One turn sends every row of this set to another row. A few are shown first. Where does it send the rows asked after them?
J254: [-0.48  1.91  1.26 -0.59 -0.09 -0.34 -2.70 -0.49  0.02  1.33 -0.40  0.57
  0.69 -0.60 -1.32 -1.09 -0.25 -0.34  1.29  0.37  0.41  1.11  1.40 -1.79
  2.49 -1.12]
J315: [ 1.72  3.37  0.50 -0.41 -0.89  1.01 -2.90  2.36  1.12  0.93  0.95  1.23
  1.68  1.26 -0.38  1.82  0.12  1.33 -0.39  0.22 -0.04  0.79  0.04 -2.01
  1.58  2.57]
J499: [ 1.37  3.59  0.09 -0.61 -0.09  0.81 -2.99  1.99 -0.18  0.78  0.25  1.97
  0.68  1.74 -1.65  1.84 -0.30  1.65 -0.56  1.04 -0.14  0.25 -0.12 -0.83
  0.49  1.85]
J784: [ 0.57  1.44  1.68 -1.30 -0.15  0.42 -1.92  0.12 -0.21 -0.17 -0.68  0.23
  1.61  0.77 -1.60 -0.49 -1.17  0.28  0.76  0.74 -0.31  1.01  1.50 -1.27
  3.36 -1.95]
J409: [ 1.84  1.02  1.77 -0.72 -0.19 -0.39 -1.86  1.75 -0.86 -0.86  1.33 -0.78
  2.20  2.85 -0.33  3.24  0.74 -0.47 -2.00  0.90  0.97 -0.56  1.12 -2.11
  0.14 -0.08]
J875: [ 0.96  1.50  1.06 -0.54 -2.15  1.55 -1.40  1.04 -3.42  0.80  1.12 -0.41
  2.53 -0.69  0.76  3.56  0.48 -0.65  0.02  0.85 -1.02  1.61  3.51 -0.86
  1.20 -0.01]
J27: [-0.11  2.39 -0.49 -0.05 -0.58 -1.34 -1.50  1.55 -0.19  0.54  0.26 -1.54
 -1.35 -1.59  0.11  1.60 -0.72 -0.74  1.14 -0.50 -0.52 -0.88  1.20 -0.17
  3.76  0.57]
J129: [ 1.28 -0.51  1.18 -0.53 -1.76  1.02 -1.67  0.33 -0.01 -0.78  1.19 -0.99
 -1.61 -0.50 -0.53  0.84  1.57 -2.74  1.16 -0.50 -2.06 -1.23  1.94 -1.39
  0.78 -0.23]
J853: [ 2.98 -0.65  1.26 -0.35 -2.36  1.33 -0.41  0.53 -0.38 -0.65  0.67 -0.69
 -0.22  1.18 -1.14  1.12  0.75 -0.10  0.76  1.16 -3.60 -1.39 -0.02 -0.73
  1.53 -0.09]
J910: [ 3.43 -0.73  0.64  0.18 -1.47  0.03 -0.81 -1.19 -2.14  0.34  0.92 -1.38
  0.57 -0.77 -0.32  2.28 -0.82 -0.07  0.15  1.10 -2.54 -1.77  0.69 -1.58
 -0.80 -0.45]
J773: [ 1.63  1.03  1.57 -0.81  0.01 -0.07 -1.44 -0.54 -0.31  0.67 -0.02  0.51
  2.54  0.00 -0.30 -0.22 -2.18  2.01  0.67  1.15 -0.55  1.22  1.52 -1.43
  2.11 -1.52]
J29: [-0.51  2.51 -0.37 -1.09  1.40  1.49 -1.78  0.57 -1.09 -0.04  0.13  0.28
  2.24 -0.46 -0.51  3.12 -1.22 -0.24  0.67 -0.06 -0.19 -1.14  2.81 -1.98
  1.36  2.29]
J831: [ 2.30 -1.23 -0.10  0.02 -1.13 -0.18 -0.28 -0.13 -1.72  0.55  1.66 -1.25
  1.48 -1.03 -0.01  2.09 -1.02 -0.30 -0.91  1.48 -2.55 -1.66  0.67 -1.42
 -1.31  0.91]
J456: [ 0.26  2.94  0.23 -1.45  0.86  0.56 -2.87  0.96 -0.63 -0.19  0.47 -0.34
  1.74  0.06 -0.39  3.42 -1.67  0.60  0.56 -1.25  0.11 -1.07  3.54 -2.01
  0.33  0.93]
J984: [-0.79  2.94 -0.14  0.02 -1.61  0.64 -1.48 -0.49 -1.38  0.76  0.45 -1.70
  0.22  0.55 -0.34  2.09  0.91  0.35  1.77  0.68 -1.91  0.84  3.96  0.39
 -0.52  0.98]
J735: [-0.28  1.52  0.29  0.40  0.73 -0.36 -0.97 -0.17  0.52 -0.21  1.01 -1.03
  1.08  2.54 -0.63  1.66  1.70 -0.95 -0.64  1.69  0.43 -0.78  0.62 -1.75
 -0.42  2.48]
J925: [ 2.41 -1.17  1.12 -0.77 -2.60  0.81 -0.47  2.32 -0.13 -0.38  1.42 -0.96
  1.11  1.12 -0.82  1.59  0.42  0.14 -0.22  0.81 -3.80 -1.47  0.29 -0.90
  1.34  0.37]
J922: [ 3.05 -0.01  1.02  0.51 -2.21 -0.34 -2.58 -0.17 -0.80  1.16  1.69 -0.10
 -1.49 -1.39 -0.14  0.79  1.23 -1.38 -0.08  0.40 -1.15 -0.32  0.07 -1.88
 -1.43 -0.03]
J15: [-0.89  1.37  1.95 -0.40  0.20 -0.76 -2.03  1.47 -1.80  1.32  0.25  0.27
  1.23  2.01 -1.29  3.11  2.31  0.64  0.76  0.76 -0.91 -2.46  1.30 -1.74
  0.29  0.26]
J239: [ 1.19  3.25  0.54  0.02 -3.64  0.38 -2.46  1.05 -1.68  1.33  0.00 -1.92
  1.32  1.75 -1.27  2.67  1.39  0.15 -0.12  0.93 -1.40  1.85  1.35 -0.55
  1.36  0.32]
J110: [ 1.21 -0.05  0.28  0.31 -1.85 -0.98 -2.54  0.96 -0.76  1.48  1.83 -0.05
 -1.37 -1.02 -0.83  0.69  1.21 -1.30 -0.70  0.62 -1.42 -0.94  0.09 -1.11
 -2.29  0.79]
J295: [ 1.30  2.38  0.15  0.17 -1.82  1.67 -0.99  0.67 -1.13  0.20  1.82  0.57
  0.52  0.66  0.62  1.24  0.86 -0.02 -0.43  2.37 -0.75  2.94  2.28  0.66
 -0.43  1.40]
J486: [ 1.80  1.91  0.00 -0.37 -0.98 -0.63 -0.88  2.67 -1.19  0.03  0.24 -0.35
 -0.44 -0.41 -0.26  2.05 -1.40  0.36 -0.11  0.97 -1.00 -0.49 -0.30  0.48
  4.53 -0.14]
J699: [ 2.25  1.43 -0.23 -0.19  0.19 -1.13 -0.53  1.39 -1.54  0.05  1.26 -0.29
 -0.20 -1.84  1.38  2.30 -2.80  1.15 -0.21  0.87 -0.43 -0.49  1.36  0.44
  2.14 -0.19]
J911: [ 0.42  0.34  2.17 -0.09  0.66 -0.08 -1.09  1.41 -0.27  0.86  2.37  1.12
  2.12  0.89  1.77  2.40  1.76  1.13  0.47  0.78 -0.39 -1.08  2.25 -2.18
 -0.57  1.44]
J689: [ 0.32 -0.40  0.90 -1.09 -2.01  0.11 -2.08  1.84  0.04 -0.66  1.33 -1.66
 -1.05  0.26 -1.23  1.27  1.18 -2.49  0.21 -0.94 -2.19 -1.67  2.10 -1.15
  0.27 -0.24]
J712: [ 1.58  2.52 -0.62  0.59 -0.52 -1.87 -1.53  1.20  0.49  0.96  1.39 -0.50
 -1.72 -1.64  1.28  0.74 -1.19  0.74  0.13  0.36  0.18  0.44  0.46  0.23
  1.60  0.97]
J70: [ 0.88  1.60  0.85 -0.01  0.07 -0.78 -2.09 -1.53  0.24  1.47  0.12  0.08
  1.75 -0.89 -0.22 -0.92 -1.57  0.80  0.60  0.99  0.63  1.66  1.19 -1.99
  1.09 -0.52]

J853 -> J910
J984 -> J239
Where do these go?
J27 -> J486
J110 -> J689
J254 -> J784
J409 -> J911
J315 -> J29

One turn sends every row of this set to another row. A few are shown first. Where does it send the rows asked after them?
J756: [ 1.35 -1.08 -1.08  0.04  1.05  0.39  1.11 -0.40  0.46 -0.86  0.48 -0.05
  0.94 -2.35]
J839: [ 1.72  1.67  1.59 -1.00 -1.11 -0.25  0.83 -0.05 -0.22 -0.88 -0.46 -2.16
 -0.25 -0.84]
J983: [ 2.07 -0.99  1.30 -1.26  0.79  0.94 -1.71  1.11  0.43 -0.23 -0.47 -1.43
  0.34  1.29]
J285: [ 0.76  0.29 -0.18  1.53 -0.35  1.32 -2.56 -0.30  0.49  2.02 -1.22  1.50
 -0.90  0.52]
J30: [ 0.13 -0.56  0.73  0.82  0.79 -1.13 -2.14  2.50  0.22  0.64 -0.89 -1.28
  0.15  0.86]
J216: [ 1.73 -0.01  1.15  2.69  0.55 -0.64 -0.62  0.62 -0.52  1.29 -1.14  1.94
 -0.40  0.73]
J26: [ 0.79 -0.60 -1.37 -0.13  0.78  0.61  1.41 -0.98  0.63 -0.67  0.24  0.00
  0.48 -2.43]
J694: [ 0.84 -0.84 -1.33 -0.03  0.59  0.59  1.11 -0.41  0.54 -0.74  0.66  0.03
  0.75 -2.62]
J805: [ 1.40  0.12  0.18  1.61  0.25  1.22 -2.50 -0.48  0.48  1.69 -1.63  1.43
 -1.00  0.87]
J193: [ 1.70 -0.29  0.28  1.72  0.31  1.00 -2.86  0.29  0.34  1.55 -1.21  1.47
 -0.57  0.82]
J679: [ 1.19  0.23  1.01 -1.51  0.66  1.48 -0.75 -1.27  1.00  0.25 -1.96 -1.41
 -0.78  1.22]
J287: [ 0.43 -0.28 -0.42  0.88 -0.34  0.76  3.22  0.94 -0.52  0.07  1.05 -0.39
 -0.02 -0.81]
J874: [ 1.08 -0.05 -0.07  1.69 -0.33  1.07 -2.99  0.54  0.34  1.92 -0.74  1.51
 -0.55  0.45]
J904: [ 0.38  0.03 -0.40  0.75 -0.18  0.98  3.50  0.09 -0.31  0.05  0.40 -0.40
 -0.42 -0.67]
J764: [ 1.26  1.65  1.35 -1.00 -1.66 -0.18  0.50  0.52 -0.41 -0.58  0.04 -2.05
  0.06 -1.18]
J144: [-0.86  0.88 -0.33 -1.86 -1.27  1.83 -1.13 -0.76  0.93  1.06 -0.63 -1.01
 -0.71  0.29]
J760: [ 0.09 -0.42  0.08 -1.56 -1.24  1.24 -2.05  1.65  0.39  0.79  0.71 -1.14
  0.61  0.31]
J390: [ 1.26 -0.66  0.11  0.98  0.39  0.56  3.14  1.01 -0.59 -0.27  0.73 -0.48
  0.12 -0.48]
J745: [ 1.13 -0.31  0.03  0.97  0.54  0.74  3.52  0.08 -0.40 -0.30  0.12 -0.46
 -0.32 -0.33]
J532: [ 0.51  0.02  1.07  0.72  1.89 -0.82 -1.21  0.36  0.74  0.46 -2.65 -1.38
 -0.92  1.43]
J750: [-1.86  0.57 -0.41  0.42 -0.72 -0.53 -1.91  1.73  0.46  1.62 -0.73 -0.95
 -0.39  0.11]
J294: [-1.51  1.07 -0.06  0.36  0.20 -0.27 -1.00 -0.47  0.95  1.32 -2.48 -1.03
 -1.45  0.70]
J930: [ 0.92  0.79  0.68  2.56  0.22 -0.27 -0.08 -0.68 -0.24  1.64 -1.82  2.10
 -1.10  0.67]
J47: [ 1.80  1.44  1.60 -0.89 -1.20 -0.36  0.58  0.50 -0.33 -0.92 -0.03 -2.17
  0.09 -0.93]
J727: [ 1.24  1.82  1.33 -1.06 -1.53 -0.17  0.74 -0.06 -0.21 -0.67 -0.27 -2.10
 -0.23 -1.06]
J97: [-0.05  0.96  0.05  2.43 -0.83 -0.20 -0.49  0.06 -0.35  2.13 -0.85  2.24
 -0.82  0.00]
J528: [ 1.26 -0.83 -1.06  0.02  1.25  0.52  1.36 -1.04  0.63 -0.92  0.05 -0.04
  0.60 -2.30]
J8: [ 0.70  0.18  0.46  2.64 -0.53 -0.55 -1.06  1.29 -0.64  1.79 -0.21  2.14
 -0.15  0.15]

J8 -> J97
J287 -> J904
J528 -> J756
Where do these go?
J764 -> J727
J285 -> J805
J144 -> J679
J294 -> J532

